In the data rows, 128 means zero.
Here are some points:
[ 98 144 124 140 112 117  49 174]
[146  92 148 146 174 139 139 122]
[117  80 186 130  64 102 169 139]
[128   0 230 107  18 133 132 132]
[ 86 187  98 140 166 113  19 117]
[112 113 144 140  23 147 157 141]
[119 114 163 158   0 150 191  93]
[144 137  88 114 134 112 134 151]
[145 130  80 104 134 116 136 154]
[118 119 157 143 181 147 117  86]
[141 182 155 109 103 117 180  85]
[113  97 198 129   0 161 181 115]
[143  65 147 147 169 132 149 106]
[138  28 159 133 174 139 145 108]
[103 228 155 138 170 118  85  71]
[151 184  71 134 140 119 147 177]
[ 87 163 165 139 171 119 110  49]
[136 105 142 118 113 120 136 164]
[117  91 196 116  68 116 210 101]
[144 186 151 151  32 137 127 118]
[ 87 205  45 147 158  89   0 117]
[152 116 184 134 195 152 146 118]
12 more points follow, each with its number after it:
[154 141 140 139 183 135 143  90] 0
[139 163  67 131 130  88 142 146] 1
[145  72 141 137 173 145 145  74] 2
[132  84 159 128 112 124 131 150] 3
[146 136  49 124 110 114 158 165] 4
[139  73 155 150 168 164 155  91] 5
[139 189  30 111 220 126 125 145] 6
[128  96 110 145 177 125  90  97] 7
[ 86   8 231 129 162 114 219  57] 8
[ 79 255  91 150 152 125  37  34] 9
[133 164  53 103 134 137 139 160] 10
[132 217 127 128 115 146 158  86] 11
Which two of these numbered points are nearest to each point below, looking only along the 2 directions in which the first points spread most? Their numbers follow each, nearest first.
[145  74 155 140 183 159 140  92] > 2 5
[146  93 138 110  86 114 147 165] > 3 4
[116 147 139 129 186 134  80  76] > 7 0
[128 200  47 109 218 136 124 148] > 6 9
[122 188 139 131  84 146  71 130] > 11 4
[122 172 122 136 128 117 152 168] > 4 11
[135 156 106 150  87 120  61 151] > 11 1
[129 166 116 146  72 130  68 137] > 11 4
[133 158  90 128  86 131 141 129] > 11 4
[134 190  56 129 175 111 146 156] > 10 1
[150 197  60 108 205 132 131 162] > 6 10
[ 89 192  90 146 126 119  10 142] > 9 10
[128 166 155 139  20 144 144  88] > 11 4
[132 101 171 142 174 154 121 106] > 2 0
[151 202  60 131 175 150 136 181] > 10 1
[125   0 231  96 107 127 105 147] > 8 5
[144 157  35  94 143 145 129 155] > 10 1
[115  32 215 121  46 111 236 106] > 8 3
[116 142 105 143 102 113  62 142] > 1 10
[ 75 255  96 133 180 107   0  87] > 9 6
